0: 50:51:50:39:46:49:67:52:45:43:53:53:47:46:50:59:62:49:56:42:38:42:63:55:36:52:35:60:53
1: 59:47:31:24:62:32:28:38:59:35:40:35:72:62:51:48:32:59:30:58:37:80:50:51:74:38:56:43:39
2: 47:75:38:58:65:54:13:51:45:46:45:52:65:48:46:50:51:54:33:49:52:59:42:50:76:69:58:59:58
3: 43:39:83:51:37:62:80:57:41:68:61:64:32:52:49:40:55:54:70:62:71:47:43:46:25:43:60:28:53
4: 34:49:72:66:39:60:81:41:38:70:60:66:48:49:46:40:47:36:64:50:57:46:41:45:33:46:57:34:59
5: 56:43:40:31:56:37:36:37:59:44:42:39:65:57:50:41:30:65:35:59:44:67:49:49:69:33:52:45:41
6: 57:42:36:24:61:32:32:37:60:36:41:34:68:61:51:44:32:63:27:59:39:78:49:51:72:36:53:43:35
7: 39:36:83:50:39:67:81:61:44:64:59:67:33:53:47:41:60:57:67:60:77:51:41:47:20:47:61:23:53
8: 46:72:46:52:55:55:22:41:49:33:49:52:69:46:46:55:47:47:36:46:40:62:44:57:60:71:46:55:43
9: 62:41:41:32:52:34:40:34:59:46:48:39:61:59:52:40:30:65:35:60:44:68:50:52:67:28:51:46:40
10: 60:32:74:38:46:55:72:58:43:59:62:54:25:61:59:52:62:57:69:52:69:41:51:53:28:37:60:43:44
11: 54:47:78:67:39:57:77:43:43:73:64:57:39:53:53:45:43:38:67:56:64:35:44:45:36:38:59:47:55
12: 49:71:41:49:62:56:16:44:49:36:47:52:66:52:48:54:47:57:31:48:46:65:47:55:69:66:56:57:44
13: 42:64:24:82:58:61:10:69:55:52:33:50:52:39:44:61:61:41:46:44:43:30:45:40:66:75:40:64:73
14: 39:66:28:87:48:60:12:62:57:45:34:51:52:44:45:60:57:37:52:44:43:32:44:38:64:80:37:61:66
15: 23:49:68:62:40:64:83:50:42:66:57:72:47:45:42:40:53:41:59:52:69:56:42:40:29:52:52:19:59
16: 40:63:23:81:57:61:11:71:57:55:31:48:50:40:47:62:61:39:46:45:41:31:42:38:66:78:40:67:74
17: 41:67:52:64:50:52:47:52:47:60:49:53:64:37:48:52:47:40:44:44:41:46:46:41:49:61:47:51:62
18: 54:62:36:36:68:41:18:44:55:37:46:45:70:55:49:50:35:61:31:54:43:72:44:51:76:53:57:51:43
19: 48:74:40:60:63:60:10:50:48:45:45:53:63:49:47:53:52:54:33:47:53:56:45:51:73:72:56:62:55
20: 59:37:49:40:48:41:60:41:51:49:53:38:46:49:51:49:44:57:51:47:49:48:58:57:51:38:37:60:45
21: 44:70:31:69:61:58:12:62:53:52:41:51:56:42:46:59:58:45:37:43:48:43:45:44:69:76:46:64:67
22: 55:40:49:39:47:42:62:40:55:42:49:37:51:50:50:46:42:49:48:49:36:56:61:53:48:39:38:55:39
23: 50:44:79:62:36:63:79:44:42:72:64:60:35:54:51:41:46:42:67:58:68:41:42:47:32:38:61:39:56
24: 62:37:43:30:51:35:47:35:61:43:45:31:59:59:52:42:30:58:37:57:40:66:55:53:66:28:46:48:38
25: 56:43:47:38:47:46:66:51:46:44:55:46:44:49:52:56:59:50:57:42:42:40:63:56:40:49:34:61:49
26: 50:34:81:44:42:61:77:58:46:62:62:63:28:55:54:46:59:60:69:62:73:49:46:48:23:42:65:32:48
27: 61:32:50:39:47:42:63:45:50:53:55:37:42:52:55:50:48:60:52:51:54:43:57:59:53:35:41:61:46
28: 45:66:41:68:50:61:18:47:48:40:46:54:63:45:46:58:53:44:42:41:44:50:44:55:59:79:45:60:52
29: 61:39:45:34:51:34:47:34:60:46:48:38:58:56:51:39:32:63:38:60:45:61:51:53:67:28:50:46:41
30: 45:39:77:41:41:61:76:63:43:58:58:65:34:52:50:45:64:62:65:56:69:50:48:50:21:47:64:29:49
31: 65:43:57:52:45:45:58:43:50:59:64:50:43:53:56:46:41:55:48:57:60:38:48:53:54:32:55:55:44
32: 58:38:49:37:49:39:57:38:57:42:45:34:50:50:51:47:37:50:44:50:37:63:59:53:54:35:42:55:37
33: 47:39:76:45:40:62:76:61:47:61:58:64:34:54:51:45:62:60:68:59:71:50:47:47:21:47:64:32:50
34: 31:42:78:54:39:63:81:61:45:62:56:73:37:48:46:40:60:56:62:59:72:51:42:46:21:52:62:18:56
35: 63:45:57:51:47:45:59:42:51:57:62:48:47:52:55:43:35:54:46:57:58:44:50:51:59:34:54:57:47
36: 69:30:61:42:45:46:67:47:47:60:64:48:32:57:57:52:51:55:57:53:70:37:53:56:46:29:55:54:41
37: 31:75:30:86:41:61:30:62:54:44:30:53:56:38:44:58:56:30:59:41:31:33:42:34:52:79:35:55:65
38: 55:38:51:41:47:44:63:44:50:44:54:39:47:47:51:52:46:54:54:46:42:47:62:57:48:44:36:61:46
39: 40:64:22:87:54:64:15:70:58:54:29:49:51:37:46:62:62:33:50:45:39:29:44:34:59:80:36:66:76
40: 65:35:55:43:46:44:62:42:52:54:60:42:44:53:54:43:44:60:48:54:57:43:52:57:56:29:49:59:45
41: 57:51:39:31:56:32:51:40:61:31:45:35:61:54:48:47:36:39:30:51:31:79:61:53:53:44:50:47:33
42: 59:33:69:33:47:55:70:60:46:57:62:57:27:57:59:53:66:59:66:53:71:45:53:56:27:39:61:42:42
43: 49:60:36:39:63:41:28:45:52:44:44:45:70:53:49:45:34:63:32:55:44:68:45:48:72:47:57:47:48
44: 56:51:33:28:65:36:26:40:60:35:42:38:71:58:48:45:31:62:27:58:41:78:49:52:78:45:57:47:44
45: 53:39:68:33:48:53:71:61:42:51:55:56:32:55:57:56:70:62:66:50:65:45:58:54:25:43:62:39:45
46: 58:39:48:37:46:44:63:52:46:45:53:44:41:50:57:55:54:55:59:45:48:40:63:59:43:44:36:64:51
47: 52:38:75:41:44:55:72:59:44:58:60:60:30:53:57:51:66:58:68:57:68:46:51:51:22:43:64:37:48
48: 47:70:43:47:60:53:16:43:48:36:46:52:70:52:48:55:43:57:32:49:47:68:45:56:70:66:55:56:44
49: 63:31:53:35:50:44:66:53:45:50:58:49:30:55:61:59:62:58:62:50:59:37:62:61:41:35:49:60:44
50: 57:47:45:35:51:36:54:40:59:37:47:35:55:54:48:45:38:44:40:47:32:71:62:52:52:40:43:51:37
51: 63:37:34:24:56:31:40:36:62:36:40:30:66:62:51:42:31:58:33:57:35:78:55:53:67:31:52:45:35
52: 49:72:39:48:70:49:17:47:48:46:44:50:65:46:46:50:45:61:31:48:50:66:43:50:77:62:61:54:54
53: 40:64:21:90:52:62:10:67:57:51:32:49:47:40:46:62:60:37:50:46:42:26:42:37:66:81:38:65:69
54: 55:35:79:43:40:61:75:58:43:62:61:60:25:54:55:46:60:58:67:60:73:45:47:49:25:38:65:37:48

65:32:57:35:49:45:67:54:45:57:61:48:29:59:60:56:58:59:63:48:65:35:60:59:40:34:51:58:43 : 49
60:49:69:64:39:55:68:42:46:70:66:53:41:53:55:44:41:40:59:55:61:34:46:47:44:36:58:52:51 : 11
42:66:52:62:54:51:47:49:48:58:50:55:61:40:47:48:42:47:42:47:45:48:43:43:56:56:49:50:60 : 17
43:42:80:62:38:60:81:48:41:73:64:61:39:51:47:41:49:46:68:61:69:43:41:46:30:40:60:33:56 : 23
31:74:32:85:44:58:37:65:50:47:31:51:58:37:40:60:57:29:59:39:28:33:40:37:47:79:35:55:68 : 37
61:40:47:40:48:38:50:36:57:51:52:43:57:55:54:41:30:62:38:60:48:55:50:54:65:31:52:50:43 : 29
60:37:52:32:50:43:67:57:40:48:56:50:33:54:60:63:67:59:60:46:55:39:63:61:37:41:49:54:48 : 49
43:38:83:54:40:62:81:54:42:69:66:65:30:55:48:43:54:53:69:63:73:47:42:46:26:42:63:30:53 : 3
27:77:40:80:40:57:44:59:50:46:37:54:62:33:39:57:58:27:57:35:28:39:42:38:43:75:36:55:64 : 37
44:67:39:73:48:61:16:51:51:41:44:55:61:46:47:56:53:40:46:41:45:48:43:48:63:79:46:60:55 : 28
54:56:38:36:63:39:29:40:55:41:44:44:68:54:48:44:33:62:31:55:44:66:44:48:72:44:58:48:45 : 43
59:36:55:29:50:47:68:60:42:49:57:52:30:56:59:60:71:60:63:49:58:40:62:62:32:39:53:52:44 : 49
31:74:31:91:44:59:31:66:54:47:31:53:55:38:40:58:60:28:57:41:30:32:39:34:51:79:36:56:68 : 37
13:72:59:62:50:64:70:44:44:52:47:68:69:32:46:42:63:23:52:27:34:49:44:53:29:61:45:38:52 : 17
60:31:54:30:51:47:66:60:43:50:56:50:28:59:61:58:67:60:65:49:63:39:64:58:33:38:55:52:43 : 49
51:56:41:35:57:36:47:41:59:30:48:42:68:51:46:47:40:38:30:46:27:76:59:53:54:52:52:49:36 : 41
55:41:81:58:37:63:77:49:42:70:67:57:33:56:51:44:48:48:69:63:71:40:44:46:31:37:63:40:52 : 23
67:33:57:43:45:44:66:44:52:57:61:46:33:55:57:47:48:55:56:55:66:39:55:56:50:30:56:57:43 : 36
54:42:56:32:51:48:68:60:41:48:54:58:37:54:58:62:72:58:61:47:55:44:63:58:30:47:54:50:48 : 45
18:53:64:61:40:61:83:55:42:62:53:75:48:41:43:43:54:42:57:47:64:51:43:45:27:59:52:18:60 : 15
60:40:46:33:49:36:57:39:60:44:46:32:54:54:51:43:38:52:43:51:36:63:59:53:57:36:41:53:37 : 32
28:80:45:76:40:56:51:57:47:48:41:57:66:32:37:54:59:27:54:32:23:41:40:37:38:74:37:51:62 : 37
65:33:54:38:45:42:64:45:49:52:55:43:38:53:55:53:51:61:55:51:57:41:56:60:50:33:46:63:44 : 27
59:48:73:64:40:56:74:40:44:70:67:52:35:54:57:45:41:42:63:57:64:32:46:47:42:35:59:49:52 : 11
67:30:55:35:49:44:66:51:46:53:61:46:32:54:59:56:59:58:61:50:66:37:60:60:42:32:51:57:43 : 49
61:43:74:64:39:56:73:44:43:70:67:52:37:56:57:45:44:45:65:59:66:36:46:46:39:36:59:50:51 : 11
43:67:39:69:61:57:23:63:52:57:41:49:60:38:47:56:58:46:35:44:46:45:43:44:63:73:46:61:71 : 21
51:61:40:46:63:43:32:45:52:49:45:48:65:48:47:45:33:63:33:54:46:63:44:46:71:50:57:49:50 : 43
37:69:56:67:45:54:57:48:47:62:50:55:66:37:48:49:50:36:48:42:39:42:43:44:43:61:47:51:59 : 17
65:31:52:38:45:42:63:46:50:51:58:43:39:52:56:54:52:59:57:51:61:40:60:60:49:33:45:59:46 : 27
14:69:57:61:50:63:74:43:44:52:46:66:69:31:46:44:61:23:54:30:36:53:44:52:32:61:45:38:52 : 17
22:50:69:58:37:65:83:58:42:61:54:78:46:45:42:40:56:43:57:51:69:51:46:43:24:58:55:17:61 : 15
45:68:35:67:63:59:12:57:48:53:41:52:59:44:48:55:55:49:39:47:48:49:44:47:71:73:50:62:65 : 21
52:66:36:39:69:44:18:45:50:36:47:48:73:54:46:51:39:62:31:52:46:72:44:54:75:59:60:51:44 : 18
39:56:69:72:38:57:73:38:42:70:60:59:55:47:50:44:43:30:61:51:52:38:45:46:41:48:56:43:61 : 4
44:70:32:71:61:59:10:60:48:50:42:53:57:47:47:56:58:46:38:44:50:47:46:45:71:75:49:66:64 : 21
19:50:69:61:39:62:83:51:44:64:57:74:47:45:42:39:53:41:58:52:68:53:45:43:29:53:53:17:60 : 15
46:57:49:47:44:47:65:50:45:41:54:53:56:43:45:53:56:43:54:38:32:48:59:52:36:56:35:57:52 : 0
68:36:64:48:47:48:68:46:48:61:67:48:34:54:60:47:48:55:59:57:70:36:51:54:45:29:56:56:44 : 36
58:46:34:27:62:30:38:40:62:27:44:37:68:59:48:45:40:43:28:50:30:82:58:53:62:45:54:46:33 : 41
63:34:49:41:48:38:58:39:55:55:54:42:49:53:53:43:37:61:44:57:54:50:52:53:62:32:47:56:45 : 40
51:61:39:40:61:43:28:44:55:47:45:48:67:51:49:45:34:62:33:56:44:64:44:48:73:49:58:47:49 : 43
63:32:53:39:46:41:65:49:49:52:59:42:38:54:56:51:49:59:55:51:60:39:58:60:51:35:45:62:43 : 27
30:80:38:80:40:58:46:60:50:47:35:53:61:33:38:58:61:28:56:33:27:38:41:38:43:75:38:53:63 : 37
40:65:34:71:60:57:19:64:50:60:38:46:57:36:46:58:59:42:37:42:45:45:42:44:66:72:45:62:71 : 21
60:37:41:31:50:33:51:34:62:39:44:32:59:57:52:42:33:54:38:55:36:69:58:55:60:31:45:49:32 : 24
41:70:32:84:45:61:15:60:54:43:36:53:55:45:45:60:53:38:52:42:42:36:45:41:62:80:37:60:61 : 14
28:75:32:90:45:60:35:68:53:46:29:48:54:36:42:59:58:30:60:39:28:33:40:35:50:78:33:55:67 : 37
55:41:48:39:46:44:62:46:49:46:52:41:46:50:49:50:50:52:54:45:41:48:60:58:47:43:34:62:47 : 38
53:60:33:35:68:43:21:43:53:39:43:45:72:54:51:47:34:61:30:55:46:74:43:50:76:53:60:51:43 : 18
58:37:38:26:57:31:42:34:63:38:42:29:63:62:50:43:31:54:34:59:34:78:58:56:65:28:50:43:34 : 51
57:48:42:32:57:32:49:41:62:29:47:35:61:57:48:46:38:36:31:48:27:77:61:55:53:42:51:44:31 : 41
27:77:42:76:41:59:48:61:49:46:40:56:66:35:41:56:58:29:54:36:26:40:41:40:41:74:36:49:64 : 37
30:78:35:85:42:57:43:64:51:45:34:52:59:33:39:59:60:27:57:36:26:35:41:38:44:77:35:52:65 : 37
67:28:55:36:49:43:66:51:48:54:61:47:33:56:59:56:59:59:59:51:65:36:58:61:47:32:47:61:44 : 49
49:59:54:57:52:49:47:45:50:57:53:54:60:45:50:46:35:51:42:52:50:47:46:44:58:48:52:50:52 : 17
61:35:37:24:57:28:40:35:62:35:42:31:62:60:50:45:30:58:32:58:34:74:56:55:67:32:50:41:33 : 51
49:60:42:39:53:43:40:41:56:29:49:47:72:50:44:50:42:42:32:45:31:71:56:55:57:58:49:48:38 : 41
